[-46.9 -82.3 -21.7   1.7 -48.3] -> vapo
[-29.7 -54.3 -14.5  -1.5  48.0] -> soz
[-30.2 -54.3 -14.5   0.7 -32.2] -> pusor
[-29.7 -56.1 -14.4   0.3 -32.1] -> zepu
[-56.1 -29.7 -21.7  -0.5  47.6] -> ralu
find: [-30.2 -54.3 -14.5   0.7 -32.2] => pusor
then: [-29.7 -56.1] => [-14.4   0.3]
then: [-56.1 -29.7] => [-21.7  -0.5]

[ 10.2   8.1   9.5  38.2   2.1  -6.8 -46.4  11.0  15.9   5.7 -29.8  -2.5
  -3.7 -13.9  -8.2  -4.9  12.2  28.3  37.1 -15.8 -15.1]  pez
[ 21.5 -13.0 -15.0 -46.4  -6.8  38.2  15.9   2.1 -19.4  -7.5 -29.8  16.6
 -15.1  26.7 -40.7  25.6   6.7  20.0 -17.9  -9.8 -29.1]  sova
[ 10.2   8.1   9.5  38.2   2.1  -6.8 -46.4  -7.5  15.9 -19.4 -29.8  -2.5
  -3.7 -13.9  -8.2  -4.9  12.2 -43.5  26.9 -71.7  51.9]  fonu
[ 14.5   0.1 -28.0 -10.0 -13.2 -31.2  -2.7  -3.6  34.2  -4.2 -10.0  40.0
   3.8  -7.1   1.1   0.3 -13.7  -2.2  21.5 -34.2  51.5]  Mon
[-13.2 -31.2  -3.0  -3.6  34.2  -4.2 -46.4  -7.5  15.9 -19.4 -29.8  -2.5
  -3.7 -13.9  -8.2  -4.9  12.2 -43.5  26.9 -71.7  51.9]  Tul
then: [-13.2 -31.2  -2.7  -3.6  34.2  -4.2] => [-10.0  40.0]
then: [ 38.2   2.1  -6.8 -46.4  -7.5  15.9 -19.4 -29.8] => [-2.5 -3.7]
find: [ 10.2   8.1   9.5  38.2   2.1  -6.8 -46.4  -7.5  15.9 -19.4 -29.8  -2.5
  -3.7 -13.9  -8.2  -4.9  12.2 -43.5  26.9 -71.7  51.9] => fonu
find: [ 10.2   8.1   9.5  38.2   2.1  -6.8 -46.4  11.0  15.9   5.7 -29.8  -2.5
  -3.7 -13.9  -8.2  -4.9  12.2  28.3  37.1 -15.8 -15.1] => pez

[-3.8  1.1 16.5  9.5  5.1 21.7  5.4 42.4 92.8 -7.3] = gok
[ -3.8  -1.8   0.3   9.5   5.1 -27.8 -13.9  -6.9  -0.7  -0.4] = gilim
[ -1.1  -1.8   0.3   5.0 -44.7  21.7  14.1 -19.7 -35.9   8.6] = zibup
[ -3.8   1.1  16.5   9.5   5.1 -27.8  38.3  -0.7 -76.5  22.8] = pubak
then: [21.7  5.4] => [42.4 92.8]
then: [ -1.8   0.3   5.0 -44.7  21.7  14.1 -19.7] => [-35.9   8.6]
find: [ -1.1  -1.8   0.3   5.0 -44.7  21.7  14.1 -19.7 -35.9   8.6] => zibup
find: [-3.8  1.1 16.5  9.5  5.1 21.7  5.4 42.4 92.8 -7.3] => gok

[-21.5  -9.5 -36.4 -18.1  -3.0  22.3  13.7  13.5  32.6 -63.5  -3.6 -42.2
 -33.6   9.9 -22.6   8.1   8.7  -6.6  21.1 -37.7  21.1  36.0 -42.2 -37.8] : volu
[-27.1 -49.6 -18.2  -4.6  44.4  -0.7  13.1 -34.4  -3.5 -67.4   7.1 -16.5
   9.7  10.0 -16.8 -10.5 -11.0 -13.4   0.9   1.4  37.9   9.2 -53.1 -38.2] : Gileb
[-74.5   8.6   6.2  37.2  28.6  15.9  -3.9   9.2 -31.0  27.5  29.3 -27.0
   6.0   4.4 -20.5   9.0  22.2 -24.7 -32.6   9.0  -6.5 -45.6 -20.0  38.2] : dimov
[-32.4 -50.6 -12.3   1.8  53.5  -4.5  12.9 -41.8 -11.8 -60.4   9.9 -14.3
  14.9   8.6 -18.1 -11.6 -13.4 -11.0   1.4   0.9  37.2  -2.2 -54.9 -32.0] : Pezor
[ 75.8  17.7  -1.1 -32.7 -47.2 -16.2  -4.2  13.2  30.1   7.3 -22.7  28.4
 -10.9 -11.7  23.8  -2.8 -12.3  31.2  31.1 -11.8 -11.2  34.8  45.8 -12.2] : Lep
[ 71.5  13.2  -9.2 -37.5 -48.7  -8.5   1.9  16.6  34.7 -11.3 -26.8  19.8
 -17.7  -5.3  18.3   1.4 -13.6  24.5  37.6 -21.5  -5.3  41.9  32.9 -22.3] : vuni
[ 71.5  13.2  -9.2 -37.5 -48.7  -8.5   1.9  16.6  34.7 -11.3 -26.8  19.8
 -17.7  -5.3  18.3   1.4 -13.6  24.5  37.6 -21.5 -40.1  41.9  32.9 -22.3] : Nar
[-20.9 -42.1  14.5  21.3  57.4 -20.7  -0.5 -54.8 -38.5  -6.8  10.9  19.2
  43.1   2.7   0.5 -18.7  -9.6  23.1 -26.4  39.8  21.8 -36.6 -23.8   0.2] : sifut
[-32.4 -50.6 -12.3   1.8  53.5  -4.5  12.9 -41.8 -11.8 -60.4   9.9 -14.3
  14.9   8.6 -18.1 -11.6 -16.4  -4.9 -27.3  43.8  -5.6 -40.0  26.3  23.7] : Litel
[-39.3  38.4  18.4  36.1 -10.7  13.8 -13.0  30.9 -16.4  67.0  16.5  -6.7
  -6.2  -5.3  -8.9  12.5  23.1  -9.6 -26.4   6.1 -30.3 -35.7  18.5  52.6] : Radok
[ 54.3 -40.0  19.3 -13.0  24.3 -37.4  -2.6 -54.3 -13.6 -12.4 -13.3  45.9
  39.7  -9.4  25.2 -26.6 -36.9   6.5   2.8  32.8  17.6  -3.5  10.7 -20.2] : Vopin
then: [-11.0 -13.4   0.9   1.4] => [37.9  9.2]
then: [ 23.1  -9.6 -26.4] => [  6.1 -30.3]
then: [ -2.8 -12.3  31.2  31.1 -11.8 -11.2] => [34.8 45.8]
then: [ -4.2  13.2  30.1   7.3 -22.7  28.4 -10.9] => [-11.7  23.8]

[  6.9   3.9  -1.7 -22.0 -10.7 -59.8   9.4  10.1 -63.9 -14.2 -13.6 -14.6
 -40.9 -79.0] : sasin
[  6.9   3.9  -0.7 -22.0 -10.7   9.4 -59.8  10.1 -63.9 -14.2 -13.6 -14.6
 -40.9 -79.0] : dulip
[ -0.3 -11.0  -1.7  -0.5   4.2 -14.2 -59.8 -63.9   9.4 -13.6  10.1 -14.6
  -3.5  17.3] : sasi
then: [  9.4 -59.8  10.1 -63.9 -14.2 -13.6 -14.6] => [-40.9 -79.0]
then: [-10.7 -59.8   9.4] => [ 10.1 -63.9]
find: [  6.9   3.9  -0.7 -22.0 -10.7   9.4 -59.8  10.1 -63.9 -14.2 -13.6 -14.6
 -40.9 -79.0] => dulip
then: [-22.0 -10.7   9.4 -59.8  10.1] => [-63.9 -14.2]

[  9.8 -12.9 -58.9 -36.0  51.0] -> zol
[  9.0  52.9 -34.2 -22.2  12.9] -> serul
[ 17.2 -22.7 -13.7  -0.1   3.1] -> Vodof
[-27.1   9.0  52.8  -7.7 -85.7] -> Gubos
[-25.2 -13.6 -23.3 -14.9  24.3] -> rivu
[ -9.5 -31.4   5.2  58.0 -15.4] -> Vul
then: [  9.8 -12.9] => [-58.9 -36.0]
then: [ 9.0 52.8] => [ -7.7 -85.7]
then: [-27.1   9.0] => [52.8 -7.7]

[ -6.8  48.1  23.6 -27.7 -74.0  82.4 -55.8 -30.7  10.9  15.5]  Dar
[-32.5  27.8  50.1  -8.8   8.3  34.3 -23.9 -33.3   9.5   6.6]  Kov
[ 27.8 -15.7 -23.5  -8.0  55.6 -66.7 -39.9 -28.5   2.0 -17.6]  pano
[ 23.3  -3.6  50.1  -8.8  34.3 -23.9   8.3  62.0  -4.6  -9.6]  pozoz
then: [27.8 50.1 -8.8  8.3 34.3] => [-23.9 -33.3]
then: [-15.7 -23.5  -8.0] => [ 55.6 -66.7]
then: [ 50.1  -8.8  34.3 -23.9   8.3] => [62.0 -4.6]
then: [-3.6 50.1 -8.8 34.3] => [-23.9   8.3]
then: [50.1 -8.8  8.3] => [ 34.3 -23.9]
then: [ 50.1  -8.8  34.3 -23.9   8.3  62.0] => [-4.6 -9.6]

[-22.3   7.7  82.3  14.9  -3.8  -9.5  34.5  12.7 -16.4  -8.7 -23.2  -0.3
 -30.0  11.7   6.9  -3.8  -9.1  44.7   1.6  -7.2  -3.2 -13.1 -19.6  -0.5
   9.2  38.5  12.4   8.8   5.6  13.9  22.6   1.8  -9.7  -6.1   3.0  -4.1
  21.2  41.1  -4.6 -17.2  10.8 -20.0 -36.2  -0.5  16.0 -22.8 -16.5 -14.0
  12.5 -17.4   1.9  -8.2   7.4  -0.6 -21.5  -7.5 -50.4  19.8  13.4 -22.3
  24.0 -15.3  17.6] -> vab
[-17.4   6.5 -23.2  14.3 -15.2 -28.8 -16.4   7.9  -2.5   5.9  12.6  -2.9
  19.8  19.3  32.3  13.1  30.9  -8.3  28.9  28.1 -19.3   9.1 -14.9  26.6
  -0.5   3.6  -2.5   5.2   1.1 -32.0  22.6 -11.3   8.6  24.3  -3.7 -12.5
   4.8  21.1  -4.6   8.9  -1.2  19.4  -1.9  31.6 -26.4 -30.1 -15.0 -10.8
  -1.3   2.1   0.5 -12.5  -7.2   1.7  10.7  -3.1 -12.6  16.4  -7.4 -17.4
   5.2  18.8 -14.1] -> pavi
[-30.8   9.7 -31.5  10.2  -3.5 -27.0  35.8 -38.1  15.0   0.7  -9.6  -9.6
  15.5   1.4  -1.7   0.2 -13.1 -12.4   0.2  22.3   8.4  14.4 -20.7  -2.8
  -1.7   3.0   6.6  10.1 -13.6  27.9  22.6 -11.4   3.9  23.1   7.5  19.9
  -8.9   6.2  -4.6   9.0  -2.0  24.1  26.6  -5.3 -10.3   3.4  13.0  -8.8
 -32.0 -16.5   7.5  -0.3  -6.8   0.8 -42.0  10.8 -12.7  19.5  38.6 -30.8
  19.6  -0.3 -14.4] -> gav
[-15.3  10.0 -25.2  12.5  -8.9 -29.4 -16.6  13.4   0.7   7.3  12.5   0.6
  18.6  18.6  34.2  16.4  17.7  -9.3  21.3  29.7   3.4   5.5 -15.7  28.6
 -10.7  10.5 -12.4   4.1  -1.5 -35.3  22.6 -14.2  13.2  22.0  -2.8  -6.8
  -7.5  26.2  -4.6   6.7 -16.3  20.5  -1.7  31.1 -25.6 -29.8 -15.3  -8.7
   1.3  -0.4   0.8 -20.1  -8.7   5.5  14.6  -6.2 -14.4  13.7  -4.1 -15.3
  11.0  15.2 -17.8] -> bir
[  3.7 -23.1 -35.6  -4.0 -12.5  26.0 -25.0  15.4 -15.6 -13.0 -32.0  -1.3
  10.8   0.3  -2.7 -28.8 -16.6 -14.5   4.3   9.6   4.0  26.0  14.8  -2.9
  22.1 -15.6 -10.5   1.5 -17.8  -0.3  22.6  15.7  29.4  19.4  27.1  -4.2
  -1.4  12.3  -4.6  -2.4   0.6 -23.4   2.5   3.2 -22.0  -0.5 -15.3  20.5
  21.3  19.4 -76.9   0.6  -7.2   3.1 -12.7  38.6  10.8  19.5 -42.0   3.7
 -17.8 -23.6   9.8] -> Zit
[ -9.0  -2.7  76.6  -1.2   7.2  19.4  23.1  11.0 -20.0 -15.6 -10.1  -3.3
 -41.8  28.2 -22.7  -8.6  -7.5  41.8   0.5 -19.5  -9.2  -1.3   5.7 -17.2
  10.4  -4.3   3.2 -31.5  33.0  -7.9  22.6  -2.2 -33.2  -4.3  32.1  -8.6
   9.8  17.2  -4.6   5.1   4.1  -9.9  -2.3   2.2  -8.9  30.2 -13.9  -9.0
  42.8 -17.0   2.2   0.4   6.2   1.6  -4.9   6.9 -34.9  -8.7  -4.5  -9.0
  35.9 -11.2  12.7] -> vov
[ 12.6   5.0 -56.0 -12.4  21.0  17.9 -23.1  19.5  14.1 -12.4  -7.1 -14.5
  23.9 -41.9 -13.0  -5.6  -9.5 -24.7  -6.2 -13.6  -4.6   8.2  17.8 -17.9
  -1.6 -13.4   1.0 -14.2 -20.3  12.0  22.6  -1.2  -1.1 -11.2  17.3  -8.3
   1.4 -26.7  -4.6 -23.4   6.2 -32.2   4.7   2.2  -2.6 -16.2 -17.2  18.1
  13.3  33.9   5.5  30.0   5.9  -2.8  13.0   1.6  31.2 -22.6 -13.8  12.6
 -35.8 -25.6  23.0] -> dez
[  3.7 -23.1 -35.6  -4.0 -12.5  26.0 -25.0  15.4 -15.6 -13.0 -32.0  -1.3
  10.8   0.3  -2.7 -28.8 -16.6 -14.5   4.3   9.6   4.0  20.6  14.8  -2.9
  22.1 -15.6 -10.5   1.5 -17.8  -0.3  22.6  15.7  29.4  19.4  27.1  -4.2
  -1.4  12.3  -4.6  -2.4   0.6 -23.4   2.5   3.2 -22.0  -0.5 -15.3  20.5
  21.3  19.4 -76.9   0.6  -7.2   3.1  17.5  41.7   6.6 -25.7 -11.3   3.7
 -17.8 -23.6  25.9] -> nof
then: [30.0  5.9 -2.8 13.0  1.6 31.2] => [-22.6 -13.8]
then: [-42.0  10.8 -12.7  19.5  38.6] => [-30.8  19.6]

[ 38.1  56.5 -62.1  55.9 -56.9 -14.0 -30.1]  zik
[-1.5  5.7  0.3  2.2 -2.5  1.1 -1.9]  semov
[-10.8  91.2 -12.0  40.6 -47.2   3.3 -30.8]  Ridu
[  3.9 -10.0  -1.1  -3.2   3.6  -1.4   3.0]  ruga
[ 19.0 -53.7  -8.3 -15.8  20.1  -7.4  14.6]  Kasil
then: [-10.0  -1.1  -3.2   3.6] => [-1.4  3.0]
then: [0.3 2.2] => [-2.5  1.1]
then: [ 91.2 -12.0  40.6] => [-47.2   3.3]
then: [-1.5  5.7] => [0.3 2.2]

